The same turns and mirrors carry the whole set onto itself, and each row onto the other rows of its family. Which rows share a family with each named row? Give them in list order.
These 28 rows form 7 families of 4 rows each.
doke: [ 12  26  25  36  18 -26 -26 -14  -2  11 -16  23  -6   2 -10  13  -3 -13
  -2  -2]
zotan: [ 40   0  15  -8  35 -13 -38  26 -12  -3  19  11  -1 -11  15  21  13  31
 -11 -12]
Dudab: [ -5  -4  18 -14  19  -7   1  19  -3  -4  25  -5  32 -18  33  34  -4 -20
   7 -28]
koni: [ -4  -7  16 -17  10  -2   6  10  -4  -7  19  14  16 -24  16  24 -13 -34
  22 -28]
pitiz: [ 18 -21   4 -12  40  -5 -44  20  -4 -12  12  19  10   4  23  20  -3  25
   7 -42]
sul: [-35   5  -8  10  14   7 -20 -12  -6 -16   6  37   8  18   7  -2  32  27
  10 -15]
Bapaz: [  0  -3  20  -9  -4 -22   8  10   0   4  11 -12  40 -10  29  26  17 -12
   6 -16]
Muma: [ 22  -3  16 -15  40  -3 -17  38 -15  -9  21  13   6 -10  19  17 -12  14
 -15 -24]
kiru: [ -2   8  35 -10 -13 -10   6  11   9  -1  20   1   7 -13  16   8   6 -21
  -9 -45]
mezad: [-28  -7 -15  10  12  -5   4 -32  -3  -8  23  25  22  15   3   8   0  18
  14   7]
rezuf: [  6  -9  18  32  17 -25 -44 -18 -13  -3  -8  31  -8   0 -10  15 -19 -12
 -11  -5]
Mazo: [ 15   8  -5  -3  35  12 -39  11 -26 -19  35  -7  -4   9  29  17  14  17
  -3 -26]
repev: [  9  -3  12 -10  55   8 -21  23 -30  -6  10  19  11  -4  17   3 -14  17
   3 -26]
vome: [ -4  -5  10  35   0 -26 -45 -18 -11   3 -12  25 -11   7  -7  -1   7   0
 -15  17]
deros: [-19   4 -22  -3   2  -9 -14 -38 -11  -9  -3  -5   9  15  10   1  10  31
  13   0]
sig: [ 11  13  15  22 -10 -23 -45 -29  -1  13  -1  19 -21 -18   4   4  -6  -3
  -1  -1]
mot: [  8  -2  23  37  -5 -30 -27 -11  -3  20  -8   8 -21  11  11   1  15   1
 -13   6]
Dibu: [ -9 -11  31  24  -2 -17 -36  -1   5  -8   2  14 -45  -6  -4   6  -1   1
   0  -1]
fonoz: [-19  -6 -18   7   7 -19 -23 -30  10 -15  15   9  -2  13  18  11  41  22
  11  11]
nosu: [ -4 -23  15  -1  -8   5  23  22 -11  -4  17  -2   8  -7  28   5  -1 -19
   4 -23]
vup: [ 20  -3  28   1   2 -11   3 -11  -4  -1  21  13  36 -13  35  26  14 -35
  12 -21]
Vado: [ 10  -8   8  -6  -2   0   5  16   7  21   8  16  30   0  27  23  -4 -24
   8 -28]
kodeb: [  1  -8  15  38 -20 -10 -28  -8 -23   6   6  24 -28   8   1  21  -2 -20
  11 -12]
latuv: [-28 -14 -11  19  -3 -16 -16 -33   2  -2  19  15   3   9   3   8  22  18
  12  21]
vef: [  4  -6  19  -3  47  21 -49  21  -9 -18  18  23  -5 -15  30  14  12   4
  -4 -21]
bul: [ 33 -18  19  -7  46  -4 -14   4 -22 -15  11  17   8   4  11  12  11  32
 -10 -27]
Bol: [-13   5 -12   7  18 -25  -3 -24  -1 -25  25  11   6  21  -3  13  14  28
  36   3]
zinor: [-35  15 -20  18  12   8  -9  -9  -7  -9   9   2   6  15  24  -9  26   5
   7  13]

Same family as Vado: pitiz, deros, sig
Same family as mot: koni, repev, fonoz
Same family as Bol: doke, vup, bul
Same family as zotan: Bapaz, mezad, rezuf

The same turns and mirrors carry the whole set onto itself, and each row onto the other rows of its family. Which rows share a family with each named row? Give them in list order.
These 36 rows form 6 families of 6 rows each.
Seduv: [ -3   1 -16  26 -10  17 -18 -16 -30]
rezo: [ 18  18  15  -7  19   7 -19  22 -28]
geden: [  5  12 -32  20   5  -3 -16 -22 -23]
vede: [ 20   1  28   9  15  13 -11  12 -36]
pemu: [-11  13 -20  24   5 -16 -17  -2 -25]
lenuv: [ -5 -18 -23 -20  16   6  19 -15  -8]
seru: [ -2  11 -14  33   4   7 -23 -21 -17]
Kibe: [ -1   2 -27  23  -8 -10 -10 -22 -12]
fesul: [  8  11  31  -7  20  19 -15  18 -14]
gaf: [-13  16 -17  29  -9   2 -14   3 -10]
Dag: [  6  12  -7  33   1 -12 -19 -21 -24]
Zigez: [  6 -27 -17  -8   9  15  16 -17   7]
Kib: [ 15  14  25   2  11   4 -18  25  -2]
nalig: [-19  25 -13  10 -12  -7 -14 -11 -11]
miv: [  7 -16  -1 -31  10   3  19  -6   6]
damap: [  8 -20  -9 -20   4  28  11 -22 -10]
lig: [  4  15 -11  30  -7 -13 -23  -5 -18]
ver: [ -4  -8   1 -29  13   8  26 -13  -3]
fegeb: [ 15  -6  33   8  23  10 -20  13 -19]
mog: [ -7   9 -13  26   1 -18  -8 -25 -16]
mil: [ 27  -7  25 -12  14  13  -8  20 -17]
reka: [ -4  -1  -7 -23  10  -4  21 -26   2]
nir: [ 18  -8  30   1  16  -1 -12  23  -3]
Kekin: [ 19  -9  21  -6  27   1 -10  21 -27]
mideb: [  9 -27   1 -14  10 -11   5 -29   6]
detu: [ 25  -7  34   2  13  -9 -24   5 -13]
Funer: [ -2  13 -27  27  -7  12 -12 -13  -8]
beme: [ -7 -17  -4 -20  16  22  19 -18   1]
Nuru: [ -1  13  30 -15   4   3 -11  21 -15]
bonum: [-20  14 -12  26   2  -9 -15 -18  -9]
gav: [ 14 -10  -9 -31  25  -3  12 -17   2]
fode: [ 18   5  29  -7  17  20  -3  13 -29]
Lafe: [ 18 -22  -5 -15  15   7  11 -18  15]
dovir: [  0 -10 -22 -19   0   2  19 -21   5]
nof: [ -2 -12  -3 -19  19   1  12 -29  14]
ropab: [ 18   7  20   8   6  10 -20  25 -27]

Same family as miv: Kibe, lig, mil, dovir, ropab
Same family as nalig: Seduv, damap, mideb, detu, Nuru
Same family as rezo: geden, pemu, lenuv, Kekin, gav

